One turning vector, and how many steps it has turned
The counts run from 0 to 1092.
[130 160  76 104 128 144 130 109 123 128 132 123 133  82 122 136 119 154
 158 163  92  97 143 120 151 151 181 139 148  93 116 168 113 123 105 138
  81 109 150  95 124 175 103 108  90 162]
246
[129 185  93 100 126 122 100  82 125 135 161 119 154  65 122 126 140 117
 132 136  99 101 143 134 160 126 171 121 137 104 117 152 115 115  95 138
  85  87 102  96 131 169 113 101  89 122]
862
[112 161  89 116 116 110 122 118 143 128 132 108 128  58 149 114 120 135
 146 173 101 126 146 111 110 176 158 107 152 120  94 170 122 129 122 127
  71  93 109  95 136 146 117  85  96 150]
830
[117 166 103 118 137 139 103  77 144 129 157  87 153  80 138 122 138 113
 163 157 120 116 139 112 143 150 181 112 146 105 111 143 138 133  96  96
  93  75 108  90 148 169  97 106  99 116]
397
[123 160  90 133 121 142 130 119 123 126 133 112 137  66 147 118 145 160
 145 165 109 108 148 146 129 162 174 125 138 124 100 175 126 104 112 139
  68 104 135  91 121 160  98  91  85 161]
57
[120 156  76 117 150 133 106 102 117 131 147  92 147  66 150 109 152 122
 165 174 109 129 118 124 142 164 157 122 126 119 104 157 114 127  97 115
  86  81 119  76 153 148  94  88  92 133]
1064
[119 176  98 100 128 116 113  80 135 132 158 115 160  70 112 127 130 110
 143 139 120  97 137 120 140 144 156 106 157 112  99 161 120 133 116 113
  61  95 107  80 132 155 112 115  86 130]
1045
[114 165  84  97 153 129 123 100 110 126 158 117 151  72 130 122 148 119
 151 141 114 110 125 134 152 151 170 113 142 113  99 159  86 130 107 122
  67  99 116  74 141 151  96  95 101 129]
504
[122 181 103 110 104 117 108  90 151 135 147 127 158  68 116 134 124 131
 126 148 115  91 158 119 149 151 174 117 138  91 104 158 139 122 118 118
  76  99 104  96 118 168 111 112  73 142]
92
[117 143  93 114 144 146 137  98 127 117 137  94 135  84 135 131 122 141
 167 174 119 119 132 111 123 178 184 118 163 105  93 162 123 139 118 103
  76 100 139  83 143 159 100 108 101 149]
340
[131 167  77 104 116 118 106  81 133 127 133 114 148  62 108 132 115 138
 137 163 108 103 140 115 141 154 150 120 149  84 107 160 147 128 136 129
  90  88 120 103 125 148 111 117  66 153]
656
[128 183  92 112 122 126 100  86 127 138 149 123 164  60 138 131 148 129
 125 149 110 101 148 141 160 136 164 122 126 103 118 150 124 105  94 135
  94  86 102 104 122 171 103 100  77 127]
861
[118 163 110 125 139 153 114 100 136 128 160  95 142  74 140 116 162 127
 161 154 120 116 135 130 134 143 184 123 145 124 111 159 121 115  85 107
  74  91 119  82 136 175 102  95 113 132]
226
[129 166  70 117 134 127 105  83 131 138 145 105 158  84 127 124 130 131
 148 168  99 109 122 127 173 156 155 124 125  95 105 155 126 126 110 114
  90  96 129  86 129 158  93 113  68 139]
23
[122 153  76 114 145 142 128  99 116 122 139 114 142  86 116 119 142 146
 155 169 110 103 134 129 142 165 169 136 147  95  95 175 128 125 120 123
  79 112 157  84 121 166 101 110  81 169]
428
[135 169  83 118 110 115 117 101 140 131 135 102 136  63 126 113 125 142
 145 172 100 116 148 129 125 168 151 116 156  97 105 181 149 119 134 136
  83 101 129  90 122 154 114 108  75 168]
832
[124 169  90 129 133 152 126 102 125 120 136 111 134  71 127 115 142 153
 141 160  98  90 155 131 136 144 175 132 154 117 106 172 132 107 105 145
  71 111 146 104 114 181 100 102  94 160]
149
[127 180  91  97 120 122 105  89 133 137 148 111 160  64 119 134 121 113
 146 141 102  95 144 110 142 130 160 111 158 108 113 150 117 128 100 134
  77  87  97  96 129 165 108 110  92 118]
8
[118 146  96 117 135 143 128 122 124 126 152  99 137  62 141 117 147 145
 170 161 113 107 143 123 112 169 170 122 164 127 110 163 108 118  97 121
  57 108 124  80 130 147 106  86 111 153]
55
[121 169  76 130 120 111 100  99 135 142 131 101 150  53 146 125 137 135
 141 171 106 117 142 125 130 158 145 115 126 123 107 159 143 119 103 127
  90  78 106  97 137 147 103  95  75 145]
290
[136 168  92 122 107 141 124  99 143 126 132 102 139  64 136 127 119 157
 156 176 102 106 156 124 118 158 173 123 162 104 111 166 157 120 115 135
  93  97 130 112 118 170 102  99  89 155]
1014
[123 161  96 105 104 117 107 104 136 122 141 131 152  66 124 138 134 150
 130 168 131  91 148 127 135 180 173 117 136  85 113 174 131 121 125 108
  85 100 110  92 113 146 118 107  72 157]
268
[112 157 103 121 128 136 123 105 132 111 135 118 132  64 139 122 133 149
 142 174 137 118 148 124 107 192 189 111 151  99  92 169 142 126 126 104
  86  97 110  88 128 153 116  90  96 150]
352
[114 158  96  94 133 127 116 113 125 118 148 132 121  53 137 114 135 140
 136 156 119 106 154 114 112 162 183 115 158 100 114 179 108 124 109 136
  86  98 114  86 141 158 143  85 110 148]
447
[116 156  70 124 144 137 111  99 118 126 131 109 157  71 141 128 144 140
 149 179 122 110 125 135 152 170 164 127 115 114  99 146 133 120 103 112
  85  94 132  88 130 149  77 102  79 150]
974
[131 159 101 122 104 133 130 100 147 132 134  92 133  66 147 123 118 147
 159 173  98 117 153 118 115 167 176 114 175 104 103 173 146 129 107 129
  92  95 121 101 131 173 110  90 101 148]
1013
[123 160 102 115 150 145 103  88 113 120 159  92 149  60 140 114 167 119
 161 152 119 116 140 124 126 148 177 117 152 113 125 153 119 124  86 110
  93  83 108  86 153 162 106  93 113 126]
220
[113 167  78 108 162 148 120  90 116 120 138 109 152  72 115 127 125 116
 158 163 114 101 136 115 140 142 166 122 157 118  98 140 112 133 100 115
  66  95 133  95 144 168  84 114  98 123]
880
[130 182  98 122 115 127 100  89 136 137 144 104 164  64 144 134 147 131
 131 157 122 103 145 137 147 145 170 117 130 112 111 142 146 111  96 117
  91  81  93 106 121 165 100 101  80 126]
860
[125 158  91 137 144 160 121  96 118 119 136  90 137  72 151 116 142 147
 157 174 107 125 142 143 144 158 179 123 141 119  99 150 137 115  91 124
  89  85 129 103 137 176  81  90  97 141]
700
[105 166  79 110 132 117 109 105 128 132 147 103 160  65 137 128 138 119
 150 164 122 110 130 127 136 155 149 105 137 126  95 141 116 131 100 113
  70  87 101  89 142 140  90 102  89 125]
1052
[119 167  82 115 129 122 102  84 121 131 147 120 162  69 143 122 152 131
 134 163 127 109 131 135 161 163 165 112 118  95 104 147 135 117 115 110
  99  86  96  90 133 139  99 101  67 134]
581
[120 176  96 109 149 132 104  93 114 131 161  98 140  66 129 104 159 114
 147 134  99 108 132 130 143 132 165 113 149 123 107 167 108 121  98 140
  70  88 114  81 147 164 106  96 100 132]
686
